Which row each row swaps with, under one turn or mirror:
The rows were stretched afterwards, more along some directions than others.
rof: [ 12   5   1  20  43  24  -7   5  29   3   4  50 -10   2   8   7   7  -4
  16 -24 -23 -13]
Kofa: [-10   4  -1 -56  39  65   6  14 -19  21  18   1   4  33  27   6 -44  16
  -7 -16 -28 -19]
domab: [ 28  39  48 -16  22   8  35   8 -20 -16  22  54   3  26 -17  34 -26  48
 -14 -27 -20  -1]
bog: [  1  11  15   3  43  11  12  -8  13   1  37  15 -30  19  21  -7  20  22
  -3 -27 -15  36]
piv: [ -9  -2  -1 -39  33  77   1   5 -23  27   9 -10  12  31  19   3 -39   2
  -4 -22 -20 -17]
maf: [ -7  -1  -4 -54  40  64  -2   5 -19  21  15  -8   6  33  25   8 -40  11
  -3 -19 -25  -9]
kelir: [ 19   7  14  11  34  32 -10  17  23   5  30  19 -32  42   7  -9   6  17
  10 -11 -44  17]
foza: [ -7  13 -15 -26  -2  28  27  14   9 -29  25 -17  22   8  25   3   8  12
  -7   2  -2  -9]
kug: [ -3   3  -7 -58  41  60  -1  -6 -17  16  16 -13  16  17  24   4 -29  12
  -8 -23 -11 -22]
Tus: [ 25  33  50 -25  25  17  35  16 -15 -14  26  56   6  24  -9  34 -25  51
 -16 -23 -24 -17]
pivom: [  0  44  11  37  25  37   0   4   2  -6  35  21  27  17  -9  16  24  34
  -5 -45 -15 -15]
dap: [-38   7  23 -21 -16  28  12  -5 -26 -10  49   1 -52   9 -29  -6 -31  24
  -7 -24  17  43]
fava: [ -2  40  32  -3  11  -8  25  36  -7 -36  18  28 -25  36  -2  12 -24  55
 -24  -2 -39  -2]
pefu: [-23 -10  -8  -5 -34  71   3  13 -19  34   6 -21 -11   6   3   2 -36 -12
  16   5  -4 -11]
Sokid: [ 23  14  27 -11  24  71  42  13  -8  -2  32 -28   4 -10 -31  29  -3  -6
   5 -32  15   8]
gok: [ 25  -5  29 -25  19  48  39  14  11  -1  41  -9  10  -5 -22  33  -5  -3
   9 -31  20  11]
baf: [-12  10  28 -50  -4  61   2  -3 -19 -17  35 -14 -35   8 -15  -8 -39  44
  -1  10   5  11]
pavit: [ -2 -19  17 -24 -28  48  11  58 -23 -14   0  -9 -18  15  27 -23 -31 -31
  15   0 -23 -24]
Pebo: [ -8  20  11  13 -41  19  34  14 -22  -6   9 -11 -11 -30  -5 -11 -12 -11
   2 -13   6 -14]
Git: [ 33  45  49 -14  39  16  24  -4 -12 -17  25  53  11  14 -15  34 -10  53
 -14 -38 -18 -17]
Soz: [-17  -7 -18   8  22  29   0 -19 -13  30   3 -29  47  25 -32 -16 -29  17
  -6 -17   7  10]
taga: [  8  25  32  18  50  36  -6  15  -7   5  23  -9 -15  20 -31   6 -10  59
 -25  -2 -45  -3]
pana: [ -1  -2  -1  -1 -34   8  16  11 -19   9  36   1 -23  22 -18 -23 -19  -4
 -13 -18  13  27]
Remad: [ -8  35   5  12  42  34  47  28 -25 -18  20  18 -46   5  19 -14 -11  -9
  11 -39 -69  31]
vid: [  1  29 -20  38  59  68   9  -6  -5  43  33 -20 -29  -7   7  -1  13 -18
   4 -44 -41  25]
begu: [ -3  -5  -2 -56  43  58  -1   0 -16  17  13  -5  24  20  21   9 -29  17
 -12 -22 -17 -25]
zuk: [ 23  34  50  -7  29  10  41   7 -28 -18  21  57  -3  12  -7  40 -22  41
 -20 -32 -22  -7]
Suf: [-19   6  17  -6 -25  50   9  19 -22  21  25 -39 -21  36 -27 -16 -37  29
 -11  21  18  22]
razo: [ 29  12  23  -5  72  39  13  -3   2  31  19  -7  27  35 -41  -5  -3  75
 -21  -7 -30 -25]
pudi: [ -6  40  -2  44  68  28  35  11 -40  30  31  16 -17  -2   7  26  -6 -24
   1 -73  -1  25]
Beli: [ 11  30  -9  32  77  29  49  11 -13  36  33  -4   8   5 -12  31   3   2
   3 -56  -3  11]
mobu: [ 32  10  21 -12  27  52  50  12   0 -10  40 -25   3  -7 -25  30   5 -10
  11 -41   4  17]
rekud: [  6   8  16 -20  16  61  23  10  -3 -12  45 -19  -3 -27 -15  34  -3  -9
  13 -37  24   7]
Savin: [-11   9  -3 -45  46  51  -4   2 -22   8  13  12   6  22  31   2 -30  11
 -15 -35 -24 -19]
Ginu: [-35  18  13   9  21  54  -2  -8  -4  -1  16 -11  -1  -4  21  -3 -14  -6
  24 -18   7   6]
ferid: [  0  -8  33 -11  -6  43  26  19 -12 -25  23  13  -8  23   1  -2   5  27
   1   1  15   5]
gego: [ 25  -2  11 -10  17  52  46  13   4   6  23 -22  36 -10 -25  28  -1 -17
   7 -37  15   9]
Debus: [ 16 -10  31   2 -18  18  62  29 -15   6  24  -5  24   9 -29 -11  12   2
  -7 -23   7   4]
sofet: [  3  10  12  16  45  46   3   4 -31 -11  17  13  12   1 -26 -10   5  30
 -27 -48 -30 -22]
Zovu: [ -4  40 -11  38  59  34  59   4 -42  34  45  -7 -27   6  -8  29 -11 -19
   7 -77  -4  45]
tunuk: [  9  43 -12  49  81  33  42   0 -29  47  27   2  -1  -5 -13  36   1 -13
  -3 -73 -13  28]
purep: [ 15   2  29  35  -5   3  31  49 -41  18   6  23   9  18 -11  -8 -11  -5
  -9 -37 -16 -32]
Gero: [  9  11  15   3  27  -5  38  -9  -3 -18   3 -12  56 -33 -22  -1   4  14
 -23 -18   2 -28]
Bezi: [-10 -43  -1 -22 -13  20 -13  -3  10   9  20  14   6 -29   8  11   6 -20
   0 -17  43 -20]
Luma: [ 32   3  24 -12  28  59  39   6  -5   1  33 -10  10 -20 -35  28   6 -20
   5 -48  16   7]
Kadu: [-13  41  -6  45  72  30  38  12 -34  41  38  15 -34  -1   2  36  -6 -15
  -6 -72 -14  37]
rit: [ -2  42   2  40  83  37  49   1 -46  33  40  -2 -22 -15 -12  45  -3  -1
 -11 -75 -10  25]
Zaz: [ -6   3  30 -20   9  12  12  -4  17 -43  16  12 -10  15   8  21 -19  36
  21  22  -3  37]
mepi: [ 26  36  46 -19  31  10  33  12 -24 -28  21  66  -2  21   3  37 -20  39
 -11 -33 -24  -6]
Kot: [ 22  11  29 -14  16  47  36  21   4 -10  35  -7  -3 -18 -22  35   5 -10
  -3 -29   8  11]
noku: [ -2  34  -2  31  80  30  51   2 -38  28  41  19 -40 -13   5  41  -3 -21
   4 -77  -8  41]
tifa: [ 35   3  13  14  24  28  35  24  18  22  -9   8  21  20 -10  19  -1  28
   4  18 -47 -34]
konu: [ 23  44  47 -17  30  15  31   5 -17 -23  21  61   1  21  -7  34 -22  49
 -10 -31 -21  -5]
kinut: [ -8  42  -6  40  74  23  54   6 -31  20  34  21 -28  -8  15  49 -10 -13
   9 -71 -18  47]
Zedi: [ -2  -4   1 -48  31  63  -1   8 -28  18  13   1  23  29  18   5 -32   5
  -9 -32 -14 -23]
poka: [-11  37 -13  25  76  25  49   7 -31  31  40  14 -34   4   7  31 -25 -11
   3 -70 -18  42]
Nebip: [ 23   3  30 -15  20  46  22  14  -8 -18  32  -8  14 -32 -16  29   7 -20
  -4 -43  19  -8]
gen: [ 24  -1   4  21  39  45  10  19  25  32  -8 -30  36   1   3 -15  24   6
   7  -6 -40 -54]
pakol: [ 26  30  55 -23  24   7  21   6 -11 -28  23  64  11  15  -5  34  -7  48
 -21 -34 -10 -19]
miku: [ 19  14  21 -13  20  54  32   7  -2  -9  34 -14  -4 -26 -12  42   3 -17
  10 -32  14  23]
mutuz: [ 16   2  19 -20  59  16  32  11  29  -2  21  -1 -10  42 -19  -8   1  51
  -6   8 -39  13]
Lep: [ 17  30  14   4  10  12  16 -13  -4 -20  28  12  -5   0 -35 -30   3  19
 -24 -46 -16  19]
ledav: [-31 -11  13 -22 -15  47 -18  28 -10  18  25 -27   6  45  -1  -5 -25  29
 -16  -5   9 -19]
bam: [ 38  30  21  30  -3  25  55   3   5   9  34  -1  -6 -12 -35   7  22   1
  -6 -19   0  24]

Swapped with begu: konu
Swapped with Ginu: Gero
Swapped with domab: maf
Swapped with tifa: pefu
Swapped with tunuk: miku
Swapped with pivom: foza
Swapped with Tus: Kofa
Swapped with Lep: bog

